Rotation paths and how fast each direction turns (degrees each step)
Each turn is a multiple of 5 degrees from 10 to 175, or 0.
Each row of a path follows its step; steps can be skipped.
Rotation 1:
step 0: -10 -13 -17   0   4  -6  -5  -1   9  18  -8  -6   5  16  -1  -2   0   1  -9  -1   8   0   0   7  13   7   1  -3   1   9  -4  -3   4  -9  -5  -2  -1  -7  -7  -2  -8   2
step 1:  -7  -4  -1   0   6  -4  -7  10  13   4  -8  -3  -4  11  -8   3  -8   6   4  11  -4  -8  -6  10   6   2  -5  -2  -3  10 -12  -4  -5 -10   2   2  -4  -5 -18   4 -14  -6
step 2: -13   4  -4  -3  -3  -8  -9  -1   1   3   6 -11  -5   7  -1  13 -11   6   0   5   2  -9 -16  13   8   4  -7  -6 -10   6  -8   1   4  -8  -3  -5  10   0  -7  10   5  -6
step 3: -16  -9   2  -2   3  -7   2   5  -6   4   4  -4 -10   4   7  11   7   6  -1   9   6 -16  -6   9   4  -7  -8  -6 -15  14 -13   2   1   3  -6   1  -2   6   1  -8   0   1
step 5:  -9  -5   1  -8  -2  -3  -6   7   0  15   9  -4   1  10  -3  12   9  -3  -9  -1   3  -4   7  -1 -11  16  -1   0 -16   2  -1   7  -3  -8   3 -15  -5   3  -3 -10   7   1
step 6:  -9  -4   3   7   1  -3  -2  11   8  12   7   1   0  10  -6  15   3  -5   2   5   2  -3  -8  -5 -19   1  -6   1  -4   2   8   1  -3   8   5 -11  -3  10 -13  -5 -13   8
step 7:   6  -3 -11   0   9  -6 -11   8   4   7  14 -20   4  -7   1  14  -2  -2  -1  -1  -2   0  -8   6 -18   3  -5   8  -1   3   2   3   3   0   8  -5   2   7  -3   5  -4  11
step 8:  -4 -16  -9   7  11  -7  -8  -5  -7  11   6 -11   3 -12  -7  10   1   0   6   4   6   5   1   8  -7   6 -13   8   4   4  -3   7   0  10  -3  -2   5  -2  -6 -16  -5   1
step 10: -11  -8 -19  -7   7   0  -4   6   4   4  -1  -9 -10   2   0   5   3  -3 -11  -8   4  -1  -3  13   3   9   0   9   5  -4  14   3  -2  -6  -2   4   4  -6 -14  -8   1 -11
step 11:  -8 -17  -4   2  -5   1 -10   3   0   2  -2  -8 -17   6  -3  -5   2  -6   8   1   7 -14  -1   5  -5   0   0  -1   2   4   6   1  -6 -10   0   5   4  -5 -20  -3 -13 -10
-1  0  1 -2 -2  5  0  1 -2 -1  0  5 -6  2  5  0  0 -1  0 -1  0 -4  0  2  3  1 -3 -2 -3  0 -5 -1 -1  2  1 -6  1 -1  0  4  1  1 : 35
 2  6  1 -3  3  2 -1 -2  3  2  0  4  1  3  0  2  0 -1  0  2  3  1 -2  1  2  3  0  2 -4 -2  5 -2 -5 -1  1  1 -3 -4 -4 -1 -1 -2 : 80
Rotation 2:
step 0:   6  -3   7   2   0 -11   1   5  23   9 -11  -1  -6  14  -8  -2  -3  13   2   6   6   3   0  -3   5   1   8  -7  -3   2   7  -3 -10   4  -8  -2  -1  20   0 -10   2  -9
step 3:   7  -1   7  -9  -2  -1 -13   2   9  14  -6  -2  12   7 -16   4   1  -2  -4  -1 -12  -4   1   4  -9   7  10 -10  -4   0   9 -10 -12   7  -6  12   2   1  -7  14   5   6
step 4:   4  -1  -5  11   7   5   1  11   1  19  -6   3  13   7  -6   6 -14   4 -10   1  -3   0  11  -8  -3   8   0  -5   2  -2  12   0  -8  -2 -10  16  12  11   2  -4  -1  -3
step 5:  -4  -5  -8  18   2   0   7   6   0   8   2   2   7   7  -8  -5 -15   6   0  19  10   4   5   8  -4   4   7   4   9   3   3  -1   3   7   1  14  -3  -3   8  -9  14 -12
step 6:  -6  -1  -1   4   1   0   5   6  15   1  -6  -6  10   0  -8   0  -5   9  -2  11   8   2 -13  10 -15  12   6   2   3  15   8  -6   2   9   9  -1 -10 -13  -5   7   8   7
step 7:  -1   9  11   0  12   1 -10   7  19   6  -5 -10  16  -5   0   3  -4   3 -21   0   7   0  -5  -5  -9   0   0   8   6   1  10  -4   5   4  -5   5   0  -2  -8   3  -7  13
step 8:   4   7  11   6   3  -6  -8  12   9   9   1  -2  -4   0   5  -8  -1   0 -11   9   9  -1   2   4  -3  -5   4   0   7 -17  11  -8  -1   0 -18  13   1   9  -6 -12  13   4
step 9:   0  -5   3  10  -7  -6  13  -3   9  17  -7   5 -11   8   1  -1  -3  16   4  12   1  10  -8   4  -4   7   6  -1  -4  -1  13  -8   0  -7 -14   0   0   3  -8 -10  12   3
step 10:  -3  -4   9   4   3  -9   2 -10   3   8 -12   1   7  20  -6   7  -9  14  -2   2  -1  12  -3  -4  -1  -1   3  15   4   9   8  -7   4   6  -4  -7  -1 -17  -3 -10  -4   5
step 11:   5  -4  14 -11   1  -3 -20  10   2   8  -7   4   9   5 -11   4  -1   6  -6  -2   5   2   4   1   6  -5   3   0  12  -5  10  -2   1  16   5  -2   0 -18  -3  -7  13   5
-2  1  0  1  1  3  0  1  0  1  1  1  2  5  2  2  0 -5  1 -2  1 -1  5 -3  0 -4 -1  4  5  1  3  1  4 -2  0  1 -1  0  3 -3 -2  3 : 120
-3  0  0  0  2  0  0  2 -3  1  0  0 -2  3  2  1 -4  2  5 -1 -6  4  0 -2  1  3 -1 -1  3  4  0 -1  2  1 -6  0  1  1  0  1  2 -6 : 70
Rotation 3:
step 0:  17  12  -3  -2   1  -3   0   6   4   0  -3   7  -1   4   4  14  11  -2 -11  -8   7   8   5   7  10   3  -5  -1 -17  -9  -3  -8   5   3   6  11  15  11  -9   7  -9  -4
step 1:   3   2  -4   7 -21  -8   5  12  -6  17  -2   6 -12  14  -6  -3   8   7   0   4  10  -2 -10   3  -8  -3  -5  -1  -1  -3   1   4   2   1   9   0   6 -11  18   9   9   2
step 2:  -7  -9 -16   1   1  17  -5  11  -7   4   1   3 -10  -6 -12   6  -1  -1  -4  -6  -1  -1  10  -6  22  -4  -8  -1   6   2   6  -6  11  -4   5 -11  -1  -3   4 -10  12   1
step 3:   0   4   4 -15 -14   7   1  -7 -15   2 -12   1  13  -9   2  11  -8  -5 -17 -12   3   0   2  -4  -4 -11   7   2 -11   2   3   0   5   5   2  -6  -5  14   7   2  -3   7
step 4:  -3  -6  -4   6 -12   1  -9  14  11   1   8  -3   5  16   6   2  -2  -9   2   5   2  10   4   2   8 -10  15  -7 -13  -6 -10  -1  -4   1   4  -4   1   8   0  20   2  -8
step 7: -10  -3   1  -3 -15  -4   3 -14  -3  -2  10   5  -8  -5  -8 -11   0  10   2  -4   3   5   0   6  12  -6  -4  -2 -16   0  -5   3   6  -1   3 -23   5  14   3   6 -13   5
step 8:  -7   5 -18   9  -8   9  -2   7  -8 -14   1 -18 -10  -8  -2   2   1  -8  -9  14   0   2   3  -1 -10  -4   6 -12 -14   1  -3   8   4 -12   6   9   4   4   0   1  -1  -2
step 9:   4   0 -16 -14   6  -9   3   8   0   2  -4   1  11 -12   1  13  24   8   7   3   3   0  12   4  -3  -3   3   5  -2 -13   3  -5   9   6  11   2   1   3   1   9   5  -5
step 10:   4  16  -1 -14  -9  10  14  10 -11  -5   2   9  -5  14  -2 -14  -3   1   4  -5   6   5  -6   4  10  -6 -14  -3  -3  -8   7   2  -3  11   6   0  -1  -7   4  11   2 -10
step 11:  -5 -18 -18   6 -27   5   3  -5  -3   3   5   0 -13   2   8   3  -1   4 -14  -9  -1   1   5   1   4  -6  -5   2   7  -5  -3  -5   6   1   5  -3   9  -7  -6 -11  -8  -4
-1  1 -2  1 -2  2 -1  0 -3  4 -2  3 -1  3  4  1  0 -3  1 -2  1 -5 -1  0  3 -2  6 -1  0  2  0 -3  1  5 -2  0 -3 -1 -4 -1  3  2 : 40
 1 -4 -2 -1 -1  0 -5  5  4  3  1 -5  0  1 -1  0  0  0  1 -1 -1  1  3  1 -1  2  3 -2  3 -5  0 -1 -1 -1  0 -4 -1 -5 -4  0 -3  0 : 155
-2  2  4  5 -2  0 -1 -1  1 -1 -1 -2  2 -2  1  0  5 -5 -4  0  3  2  2  0  0 -2  4  3 -3 -2 -1  4  1 -3 -1 -1 -1  2 -4 -2 -2 -4 : 85
 2  1 -1  0  4  4 -2 -1 -2 -1 -2  2 -3  2  1 -1  4  7 -1  2  0 -1  0  2 -3 -2  0  0 -4  1  2  0  4 -2 -1 -1  1 -5 -1  2 -4 -1 : 40
Rotation 4:
step 0:  -8 -11   5  11   0   6   3   2   0  -2   3   4  -3  -2  -9  -1   5  -8   0   8  -5  -7  -2   1   1   5  10   2 -12  13  -9  19 -11  -4  -2   1   2   6 -16  12   1 -11
step 1:  -6  -9  -2  -3   1  -5 -10  -5  -7   0  12  -4   1  -4   6 -26  13  -2  -1  -7   0  -7  11   0   4   0  -2 -13   2   3   1  -2  -1  -8  -9   0   0   7 -14   6  -1  -9
step 2:  -2 -18  -1   3  -6 -11   4  10  10  -7   5   0   3   0  -2   0  10   2  -7   5  -1   6   2 -17   4   1   9 -11  -9  -3  -5  -4  13   3 -12  -7   9   1 -11  -6   2  -2
step 3:   8  -6   1  14  -3   1   9   9   4  -6  11   6   5  -4  -2  -9   1   4   7   4  14  -3  -3  -2   5   1   4  -9  13 -16  -4   8  -1 -15  -1  -8   3   8   3   1  -6 -13
step 5:  -3  -6  -5  -1   1  -1   1  14  -1   5   4  -3   4  -3  10  -5   9 -15  -9   7  11  10   8  -3 -15  11   9   7   7 -11   2  -1   7   6   8   6   7  -2   7   2  -4 -14
step 6:  -3   5  -8   3   6   8   9   2   7   0   1   1  -3  -6  -2  -1  13  -7  -4  14  -8   3  -2  -1   5 -14  11   7   1  -4  10   5  10  -1   4  -6 -19  -3   2   0  -8 -18
step 7:  -1  -4   6  -3  10  20  -5  -6 -14   1  12   5  -2   9  -1  -6   3 -13   4   9   4  -3  -5   0   0   7   4   6  -5  -3   4   5  23   0   1   0  -5  12   0  -1   6  -4
step 9:  -3  -2   0   0 -16 -11   8 -10  -7  -7   3  -4  -7 -15 -12  -4   7  -8  11  -1  -1  -7   8  -1   1  10  11   3  -5  -3   9  10  14  -3  -7   1  -3   6  -4   6  -9   0
step 10:   3 -10   1  16  -6  -3   2   6   0   8   0  -6   5   0  -9 -11  -3   1   2   6   7  -8   6  -3  -2   6   8  -3  -7  19  -5   5   9  -7   5  -4 -14  10 -14 -11   1   0
step 11:  -7 -23   1  -5  -7  -4  -1   7  -9  -9  15   0   4  -3   0 -11   3   3  -9 -11  -5   3   5   7   6  10   2  -1   4  -2   1  -3   0 -13  10 -10  -4   7  -1 -12  -9   2
 1 -3  2  5  2  3 -2  0 -4 -2  2  1 -1  1  0 -2 -1  0 -2  4  0 -4  1  5 -2 -4 -5  2  0  4 -1 -5  0 -3 -1  1  2  3  1  0  1  1 : 110
-1  7 -2  0 -1  2  1 -2  0 -2  3  1  0  3  0  1 -4  1 -4  3 -1  3  2 -2 -1  2  0  0 -5 -3  0 -3 -1 -2  2  4 -3  1  3  1  0 -4 : 40
 4  3  0  1  3  3  3 -1 -4  1  3  0 -2  4 -2  2  2 -1  1  1  2  0  2 -2  3  2 -3 -2  2  2  2  1 -4  3  4 -3 -1  2 -6 -1 -1  1 : 110
 5  2 -3 -1 -2 -2 -2  3  5  1  4 -1  2 -2  5  1 -2 -2  1 -2 -2  1  1 -2  3 -5 -3  4 -1  4  3  0  0 -3  0 -3 -3  0 -2  1  2 -1 : 160
Rotation 5:
step 0:  -1  -2  -3  -3  -2   5  -7   1  -3  24   4  -6  -1   3   0   3   2  -8   6  -8   4   5  -7   0   4  11   8   8  -6   6  13  -2  -8   4 -19  -6 -24  -1  -7  -2  -2  -5
step 1:   7   2  -2   3 -11  -9   7   5  10   6  -6  -6 -11 -11  16  -7   2  17  -2  -3  -2  -6   5  -6 -16  -9   1   4  12  -2  -6  -5  -1  10   3 -13   9   5   5   0   6  15
step 2:   4  17 -15  -5   0  11   4   2  -6   4  -6  -6  -3   6   1  16   6   5 -10   0   2   0  -5  13   8  12 -12 -10 -11  -3   7  -6   2 -14  -3   6   2   6   4   1  13 -11
step 3:   1 -10  -1   5  -4  -2   8  12  -3 -10   3   5  -2  11  12 -17  12  -4   7  -8  -5  -4  -5  12   5   0  15  -2   5   0  -5 -11  -5   5 -10   4  -6   0   7  -7 -17  11
step 4:   5   4   4   4  10  -2  -3   2   4   1   5  -1   5   0   2  17  -8   2   2   2  12  24  -7   2 -14 -10   2 -10   5   2   4   3 -13   0   6   1   9  12   6 -14  15   3
step 5:   2   4 -12 -10   5   2  14   7   6   0  -8   4  -9   2  -4   1   6 -20   6   4   4  -3   9  -3  -6  10   6   1  -1  10 -10 -11   7 -10   9   8  -1   8  -8  16 -13  -2
step 6:   8   4 -10  -1   9 -13 -15  -4 -11  -4  10  10  20  -6  10  -1   3   2   0  -7 -15   0  -3  -2  -3  -6  -8  -4  -1  -7  -3  12   3   0   2  -2  -5  12   4 -11 -12   2
step 8:  13 -15   4 -10   5   2  13 -29   2  11   5 -11   7  -5   2  -5  -7  -2   0  -6  -7  -5  -8  -9  -3  15   6   1  -4  -2  -2   4  -4  -6   2   4   0   8  -4  -1  -6   2
step 10:  18   1   9 -11  -2  -1  -5 -14  -3   0   3  -4  -4   9  -5   0  14  -1   6   6  -4  -8   3   1   8   5   1 -20  12  -3  -4   0  11   3 -10   0  14  -9   7   8  13  -6
step 11: -15  -6   3  10  -6   3  14  -4  -3 -11  16  14   4  -8   6  -4 -10   4   1  -1   7  -3   3  12  11   9   5  -4 -14   5  -1   5   0 -13   2   0  -2  -1  -5  -5   7  14
-3 -2 -1  0  0 -1 -2  2  2 -1  0  0 -3 -4  0 -1  0  3  0 -1 -3  4  3  3  3  0 -2  0  2 -2  1  2 -2  2  5 -2  5  3 -4 -5  1 -5 : 140
 1 -1  1 -1 -1 -1 -2 -3 -5  1  1  2 -1  4 -3 -4  3  1  0  0  3  4  4  1 -1 -4  5 -2  4  2  0  1 -1  2 -2 -4 -3  0 -1 -1  4  1 : 110
 1  2  3 -1 -3 -1 -2 -6 -5 -2  1 -1  2  0  4 -2 -2  0  0  3 -2  1 -3  0 -7  1 -2 -1 -2 -5 -1 -4  0  0  1 -2  2  1 -3 -3  1  0 : 160
Rotation 6:
step 0:   1 -15  -1  -2   7  -2  -7   7   8  14   5  -1  10   1   7   9   7   2  11  -7  -1  17   4   0  -8   1  -6  10   8   3  -5   7  -5   0  -7  10  -7   3  12  -6 -13  -2
step 1:  -1  13  -1  -9  -1  17 -10  12   3  -2  -7   2  -2  -3  -3  -5 -14   2  -6  -7   1  -4 -16   0   0   3  -1   2   1   6   8   5   8   8   8 -15   0 -10  -8 -14   4  -1
step 2:   1  -3   3  -2   3 -21   2  -7  -6   5   2  -4  14  -9  15  -9   2   3  -4 -11   3  -3   5 -13  10   2  12 -14   4   0   7  -3   1   2 -16   5  -3  -2   1   4   1  -4
step 3:   4  -2   2 -11   2   1   8   3   3  -5   2  14   2   9  -2   1 -13   0  13  -4  -1   5   4   6 -13  -4   7  17  -8   9 -14   1  -3   4   1 -14  -3   3   9   8  15  -1
step 4:   2   0  -7   7  12  -9  -6   3 -12  16   1   4 -15  -5  -5   1  -5   4  -3   4  -2   3  -6   7   4  -4   4 -20  -4  -2   3   5 -11  -2   9  -2   4 -17   4  -6 -10  -2
step 6:   1  -8   3   2   3   4  -8   9  -4  10 -11  14   6   4  -8  13   4  -4   0  -2  -1  -6  -1   1  -3   2  15   7  -6 -13   1   2  17   4   0   5 -10  -3   4  -6  -1 -19
step 7:  -1  12 -18  -4  -8  -4   7 -11   8 -11   0  -6   2   1   1  -1  -7  -6   0  -5   1  13 -15 -11  -4  -4   4 -10   2  -5  -1  11   0   1  -4  -4   1 -13   7  -5  -3  13
step 8:  -4   3  -2  -3  12 -13 -11  10  -5   3   9   1  -4  -6   9   2   7  14   9  -1  -7  12   8  -9   1   9   4   6  -1  13   1  -2  10   3   2  -3  -4  22   0  -1  -3  -4
step 9:   7   6  13   1  -8  -1   1  -4   7  -1 -17  16  -6  -5  -3 -11  -7   4  11 -11   4  -4  -5   9 -10   0   1   2   0  10   7   0   1   1   7   7  -4 -21  -2  -4   2   0
step 10:  -1  -5 -13  -3   4 -10  -5   1   7   4   7  -3  11  -6   4   2   3   1 -18  10  12   2   6   1   0  -6   3 -14   8   4  11   3  -5   5   4  -5   1  -1  16   8  13 -10
 1  2  0 -1 -1  6 -1  4  1  1  0 -1  1 -2  5  3  1 -3  4  0  1  1 -4 -6  0  0  3  1  1 -4  3  2  1  0 -4  0  1  1 -3  0 -1  3 : 60
-3 -6  1  0  1 -2  4 -4  3 -1  0 -1 -2  3  3  2  2 -1  3 -3  5 -1  0  0  0 -1 -1  1  5  0  0  2  0  5  2 -3  1 -2 -2  0 -3  2 : 155
